In the data rows, zero lies at 4.5, halfway between 4 and 5.
What is the hidden score of each row? Scores go from 0 to 40, and 20 is about the middle. The score is a weighted sum of the row's numbers plus the product of two more (or one squared), each taken from its middle value.
[6 4 4 4 7 7 3 4 6 6 6 2 2 5 4 7]: 22
[7 7 1 0 1 4 5 4 3 6 7 6 5 7 6 0]: 15
[6 4 4 4 7 7 3 4 6 6 6 2 2 5 4 7]: 22
[5 5 4 5 4 4 6 6 6 5 4 6 6 5 5 4]: 16
[5 5 4 5 3 3 6 6 6 5 4 6 6 4 4 3]: 21
[5 5 4 4 5 5 4 5 6 6 5 4 4 5 5 5]: 13
[5 6 5 5 3 3 6 6 6 5 3 6 7 5 4 3]: 22
[3 5 6 5 2 2 5 5 3 1 1 5 5 5 5 4]: 12
[5 5 4 5 4 3 6 6 6 5 4 6 6 5 4 4]: 21
[6 3 4 4 7 8 3 4 6 6 6 1 2 5 4 7]: 21
[6 3 4 4 7 8 3 4 6 6 6 1 2 5 4 7]: 21
[4 4 4 3 4 5 4 3 2 4 5 5 4 4 4 2]: 28
[3 4 4 6 6 6 3 1 2 4 6 4 3 3 4 3]: 31
[2 4 6 7 4 2 5 4 3 1 1 5 6 4 5 4]: 23
[5 5 4 5 5 5 5 6 6 5 5 4 5 5 4 5]: 11
[8 8 5 3 4 5 4 4 4 5 8 7 7 6 4 4]: 27
[5 5 4 4 5 5 5 5 6 5 4 4 5 4 4 5]: 21
[5 5 4 5 5 5 5 6 6 5 4 5 5 5 4 4]: 17
[5 5 4 4 5 5 5 5 6 6 5 4 4 4 5 5]: 16
[6 4 4 4 7 7 3 5 6 6 6 2 2 5 4 7]: 19
[5 5 4 5 3 3 6 7 6 5 3 7 7 5 5 3]: 10
[5 5 4 4 5 5 5 5 6 5 5 4 4 5 4 5]: 26
[7 5 7 0 2 4 3 8 4 1 4 1 4 9 6 7]: 37
[4 6 4 5 3 2 6 7 6 5 3 7 7 5 4 3]: 8
[3 4 4 5 4 4 5 4 4 4 5 5 5 4 5 4]: 15
[6 6 6 4 5 5 3 3 4 5 7 6 6 5 3 4]: 33
[5 5 4 4 4 4 5 6 6 5 4 5 5 5 4 4]: 18
[3 4 5 6 4 4 5 4 3 3 4 5 4 4 4 3]: 20
[5 4 4 4 5 6 4 5 6 6 5 3 4 5 4 5]: 13
[5 5 4 4 5 5 4 5 6 6 5 4 4 5 4 6]: 11
[5 4 4 4 6 6 4 5 6 6 5 4 4 5 4 6]: 17
[5 4 6 4 5 6 3 4 3 3 6 3 4 5 4 6]: 30
[6 4 4 4 6 6 4 5 6 6 5 2 3 5 4 6]: 18
[2 4 5 6 4 3 5 4 3 2 2 5 5 4 5 4]: 15
[5 5 4 5 3 3 6 6 6 5 4 6 6 5 4 3]: 22
[6 4 4 4 7 8 2 4 6 6 6 1 1 5 4 8]: 13
[5 4 4 4 5 6 4 5 6 5 5 4 4 5 4 5]: 21
[2 3 5 8 8 6 3 1 2 5 5 4 2 1 3 4]: 30
[2 2 5 6 5 4 4 2 2 3 4 4 3 4 6 6]: 29
[6 3 4 3 7 8 2 4 6 6 6 1 2 5 4 8]: 21
[4 4 4 4 4 5 4 3 3 6 6 5 4 4 4 2]: 19
[4 5 4 5 3 2 7 6 6 4 3 7 7 4 5 3]: 25
[9 9 5 2 3 5 4 4 5 6 8 8 8 6 4 3]: 28
[4 6 4 5 3 2 7 7 6 5 3 7 7 5 4 2]: 21
[5 4 4 4 5 5 5 6 6 5 5 4 4 5 4 5]: 21
[4 5 5 4 3 3 5 4 3 3 4 5 5 5 5 3]: 22
[4 4 6 7 8 7 2 1 3 5 6 4 3 2 3 5]: 36
[4 5 5 4 2 2 6 6 4 3 3 6 6 5 5 3]: 16
[4 5 4 4 3 4 5 4 3 4 5 5 5 5 5 2]: 17
[6 4 4 4 7 7 3 4 6 6 6 2 2 5 4 7]: 22
[3 4 5 6 4 3 5 5 4 3 2 6 6 4 5 4]: 15
[9 8 6 0 2 4 4 7 5 3 7 5 7 8 5 5]: 30
[6 4 4 4 7 7 3 4 6 6 6 2 2 5 4 7]: 22
[5 5 4 5 4 3 6 6 6 5 4 6 6 5 4 3]: 24
[6 4 4 4 7 8 3 4 6 6 6 1 2 5 4 7]: 17
[4 5 4 5 3 3 6 6 6 5 4 6 6 4 4 3]: 19
[4 6 4 5 3 2 7 7 6 5 3 7 7 5 5 2]: 14
[5 4 4 4 5 5 5 5 6 6 5 4 4 5 4 5]: 24
[6 3 4 4 7 8 3 4 6 6 6 1 1 5 4 8]: 20
[4 5 5 4 3 3 5 4 3 3 3 5 5 5 5 3]: 20
[5 4 4 4 5 6 4 5 6 5 5 4 4 5 4 5]: 21
[2 3 6 8 8 7 2 1 2 4 5 3 2 2 3 6]: 24
[5 5 6 6 6 6 3 2 3 5 6 4 3 3 3 5]: 24
[2 2 4 5 5 5 4 2 2 4 6 5 3 4 6 6]: 25
[3 4 5 6 5 4 4 3 3 4 4 5 4 3 4 3]: 24
[2 3 5 6 4 3 5 4 3 3 3 5 4 4 5 5]: 13
[9 8 6 1 2 4 4 7 5 3 7 5 7 8 5 5]: 27
[1 3 6 7 4 3 4 3 2 0 1 4 4 3 5 5]: 20
[3 2 4 5 5 5 4 2 2 5 7 5 3 4 6 6]: 30
[6 4 4 4 7 8 3 4 6 6 6 1 2 5 4 7]: 17
[5 5 4 4 5 5 5 6 6 5 4 5 5 5 5 5]: 15
[2 4 6 7 4 3 4 3 2 1 2 4 4 4 5 4]: 22
[5 4 4 4 6 6 4 5 6 6 5 3 3 5 4 6]: 17
[5 5 4 4 5 5 5 5 6 6 4 4 4 5 4 5]: 24
[4 6 4 5 2 2 7 7 6 5 3 7 7 4 4 2]: 21
[1 3 6 7 5 3 4 3 1 0 1 4 4 3 5 5]: 36
[5 5 4 4 4 4 5 6 6 5 4 5 5 5 4 4]: 18
[6 3 4 3 7 8 3 4 6 6 6 1 1 5 4 8]: 24
[6 3 4 4 7 7 3 4 6 6 6 2 2 5 4 7]: 26
[6 3 4 3 7 8 3 4 6 6 6 1 1 5 4 8]: 24
[5 4 4 4 6 6 4 5 6 6 5 3 4 5 4 5]: 18
[5 5 4 4 4 4 6 6 6 5 4 5 5 4 4 4]: 27
[5 4 4 4 5 5 4 5 6 6 5 3 4 5 5 5]: 16
[5 5 4 5 4 3 6 6 6 5 4 6 6 5 4 4]: 21
[5 5 4 4 4 4 5 6 6 5 4 5 5 4 4 4]: 18
[3 4 5 6 4 3 5 4 3 3 3 5 5 4 4 3]: 20
[6 4 4 4 7 7 3 4 6 6 6 2 2 5 4 7]: 22
[5 6 5 6 7 6 3 1 3 6 7 6 5 3 2 4]: 28
[3 4 5 5 4 4 4 3 3 4 4 5 4 4 4 3]: 21
[6 7 5 5 6 6 3 2 3 6 8 7 6 4 3 3]: 30
[3 3 4 5 5 5 4 3 3 5 6 5 4 4 6 5]: 28
[4 6 4 5 3 3 6 7 6 5 3 7 7 5 5 3]: 4
[2 2 4 5 6 5 3 1 2 4 6 4 2 4 6 7]: 37
[4 4 5 7 8 7 3 1 3 5 6 5 3 2 2 5]: 33
[7 6 1 0 1 4 5 3 3 6 8 6 5 7 6 0]: 24
